Rotation paths and how fast each direction turns (degrees a step)
Each turn is a multiple of 5 degrees from 10 to 175, or 0.
Path 1:
[-18 -12  71  -8 -14 -20 -16  20 -24 -36   3  19  21 -22  12]
[ -5  30  45  -4  -4  16 -17 -23  21 -39  -1 -27  22 -52  14]
[  5 -15  47  -1  12 -13 -19 -29   8   2 -54  13  42 -29  26]
[ 13 -28  10  35  25   0  -9 -30  14 -46   9   9  29 -33  45]
[ 11 -33  20   7  16  14   2 -57  33 -18  -2  36  29 -20 -29]
[ 12 -47  38  20 -26 -19  13  -9 -11 -27  29  51  28 -10   1]
[  6   5  39   6 -39  26  18 -18  39 -20  40   7  14 -49  -9]
[ -7 -18  57 -10 -32   6   6   7  24  32 -14  40  24 -34  19]
[-25 -14  22  11  -1  24  -4  10  32 -16  19  13  -2 -54  61]
[-40 -25  25 -25  20  18 -16 -34  44  -1 -20  31  -7 -43   1]
[-32 -62  27 -10  -1 -34 -18 -12  -7 -36   7  26  -7 -29  19]
[-15 -12  29  -8 -13 -19 -12 -43  38 -42  21 -19  -1 -49 -24]
[  4 -22  57  -5 -24 -59 -19 -19  18  17  -7   3  26 -27  -2]
[ 19   4  27  40   3 -33 -16  -2  42 -14  33  -9  15 -44  35]
[ 13   5  34  12  36  -7 -18 -26  58  27  -5  40  11 -30  -7]
[ 11 -30  42  22  30 -20 -11  14   9 -25  15  60 -14 -18  23]
[  9   2  49 -10  22  23   7 -11  41 -48  22  24 -21 -26 -22]
[ -2 -24  85 -33 -11 -12   1  15   1 -19 -18  26  11 -10  -9]
[-12   2  55   1  -3   5  -7  17  17 -51  20 -29  28 -36  30]
[-20   9  50 -12  21   9 -20 -21  27   2 -33   0  52 -34   4]
[-11 -21  27  24  24 -14 -32 -19 -13 -31 -10  23  32 -32  47]
[  3  -8  -9  22  -4  13  -8  13 -12  11 -11 -17 -13   2 -17] => 0
[-13   4   9   1 -11  -7  -1  12  -2   6  22 -11  25   4 -18] => 60
[-27  -2   1 -17   3   0 -13  -2 -11 -11 -15 -20   1  -7   6] => 40
Path 2:
[-14  11   0  -8 -11  19 -22 -49  22   1  21  19  47   1  -2]
[  0  20  16  31 -19   5 -33  16  21  42   6  16   7  20 -35]
[-17   5   3 -23 -53 -13 -16  28 -19  15  -3 -34  18  23   1]
[ 22 -11 -39 -11 -12  13 -47 -15  18 -18  14 -35  20  -4   7]
[ -4 -34   0  42  -5  21 -25 -17  17  38   4 -17 -32  12   4]
[-38 -26  16  12 -36 -11   9 -32  -8  15 -20 -13  36  -1   0]
[ -6  29  -6  -5 -28   5 -25 -28  49  -5  -7  22  28   4  -3]
[-11  17  16   3 -31   3 -28  19  15  49  40   7 -13   7   0]
[-29 -18 -10 -11 -27 -17 -25  22  -9  -1  18 -37  30   1 -32]
[  4  -8 -39  -4  -4  32 -31 -22  25  -6  -3 -31   2  42  -4]
[ 10 -21  12  32 -15  25 -20 -33 -16  47  15  -9   7   9  20]
[-15 -10   9  32 -44 -23 -19 -10   6   0 -35  -1  36 -13 -16]
[-10  33   0 -23 -43  -7 -24 -12  50   4 -12  -5  -8  14  25]
[-11 -12   4 -11 -22   5 -26   4  18  36  60  -5   7 -22   2]
[-44 -26 -12  18 -10   4 -22  13  13  -3   8 -19  11  17 -50]
[-11  13  -8 -16 -11  28 -17 -38  -1  12  -3 -30  14  58   3]
[ 37  -3   2  25 -26  20 -33 -16  -8  37  12   4  43 -10   6]
[-14  -3   1  33 -50 -16 -38  18   6   7 -37  -9 -10   2  -2]
[-19   5  -1 -39 -35 -22 -18 -23  24   7   6 -44  -3   1  33]
[ -5 -35 -16   7  -4  20 -20 -17  49  18  38   3  14 -22 -12]
[-58 -17   6  29 -16  17 -10  -7   5  18   5   7  -5  35 -28]
[  5   3  -8 -24  -7  -2  21  -2  14  -5 -16 -14  14  11   3] => 115
[  7  12  -3 -14 -15 -15 -12  27   5  -2   7  -5 -10 -14   6] => 70
[ -1   5  -6  11   0   9  -1  11  20  -1 -16   6 -26  20  -4] => 135
[-17  -5   9   1  -6 -11  10 -14  23   0  -3  13  -7 -20  11] => 55
Path 3:
[  4  32  35 -14  17 -43  23   6 -14  37 -28  38   3  14 -36]
[ 25 -33  -7  28 -33 -19  14  -2 -46   9  42 -10   6 -26 -40]
[  1 -24  56 -37  49 -17 -34  14 -13   0  14 -23   9  18 -15]
[-16 -26   8  15  -8 -28  28 -10 -34  52 -43  19  25  26 -11]
[ 25  24   9  -7  25  -3  27   2 -36  19  55  15  -2 -21 -49]
[ 11 -45  62   8 -32 -22 -27   4 -13  -2   2 -27   1  19 -33]
[ -7 -20 -14 -25  47 -43  -2  15 -46  23 -19  15  42  -1  -3]
[  1  -7  34  29  10  10  47 -26 -16  51  30   9 -14  15 -29]
[ 34  15  20 -24 -25 -26 -38  20 -37  -1   0   1  12  14 -60]
[-20 -73  23   5  18 -31  32  19 -31  -3   4  -9  20 -13   1]
[ 15   9  22  -7  38 -27 -23 -31 -14  71  17  10   1  21  -7]
[ 14  -4  18  20 -16  22  18   9 -53  -7  -7   6  26  23 -67]
[  0 -25  33 -54   4 -56  10  29 -12  12  26  -5 -11 -18 -18]
[ 27 -45  17  54  25 -23 -20 -17 -25  35  -3   0  24  12   1]
[-25  21  26 -38  18  24  10 -13 -52  25   5  13  26   7 -42]
[ 15 -22  17  12 -19 -58  39  17  -6  10   3 -14 -28  23 -47]
[ 39 -38  14 -15  15 -14 -36  18 -43  26  33  13  29 -18   9]
[-42  -9  63  15  32  -9  12 -25 -19  12 -21   0  23  12 -31]
[ 13   1 -36 -25 -17 -35  11   2 -44  45  10  -8  -8  23 -48]
[ 42 -38  48  16  21   2  17  45 -21 -10  36  14   2   7 -15]
[-22 -12  44 -15 -12 -46 -33 -23 -28  36 -21   9  33 -16  -8]
[  0   7  16   2 -11 -22 -10 -10  20  13 -11  -4 -15  11  -1] => 145
[-20  18  -8  14  -7   3  -9  14  -1  -9   8   1 -12   6  23] => 0
Path 4:
[-43  15  25  32 -14  36  14  15  44 -18 -12   5  18   0 -17]
[-51  28  15  14 -27  17  15  16  51 -11 -14 -15  14  13 -12]
[-38  26  16  16 -42  -5  18  11  47  -3   8 -43   2  11  -7]
[-12   3  31  40 -36  -5  20   4  32   5  17 -55   3   7 -15]
[ -4 -15  50  39 -24  11   9   0  27   2   6 -38  14   0 -36]
[-15 -13  56  12 -15  12  -7   5  29   0 -13 -19  25   5 -50]
[-27   1  45 -22 -22   1 -17  19  33   0 -12 -15  27  12 -47]
[-17  15  31 -33 -32 -18 -10  27  31   1  17 -27  34  14 -30]
[  3   5  27 -14 -25 -18  -2  15  22  12  39 -44  42  16 -13]
[ 19 -22  37   1 -20   4  -3   6  14  29  34 -39  51  15  -7]
[ 13 -34  37  -2 -17  27 -20  -3  11  30   8 -17  58  10 -16]
[ -8 -24  23 -19 -30  27 -32   4   8  13   5   6  63   6 -23]
[-18  -2  -4 -26 -38  14 -28  18   8   0  28   9  62   6 -16]
[-12   9 -17 -13 -27   7  -9  27   9   5  52  -1  65   8  -8]
[ -7  -2 -21  11  -6  18  11  21   9  28  50 -14  63  19   6]
[-14 -30 -18  28 -10  39   5   4   4  35  16 -15  55  24   4]
[-35 -39 -23  21 -29  39  -7  -5  -2  29  -3  -2  40  14  -9]
[-51 -31 -31  15 -38  22 -13   6  -2   1  13   8  33   1 -29]
[-52 -16 -33  25 -15   5   3  26  -2 -15  33   3  30   5 -32]
[-49 -11 -25  29  10  -3  23  33   3  -2  36 -12  31  19 -25]
[-52 -30 -12  29  18   0  32  21   9  19  14 -24  23  34 -12]
[-21 -23  -7   0  13  -7  10   1 -14 -12   3   9  -9  -1  19] => 10
[ -8  24  -8 -14  14 -10  12  15  13   4   7  -5   4  15  12] => 60
[-13   5 -14 -18 -31 -14 -12  -6  -1  -6  -1  -4  -8  -3   3] => 70
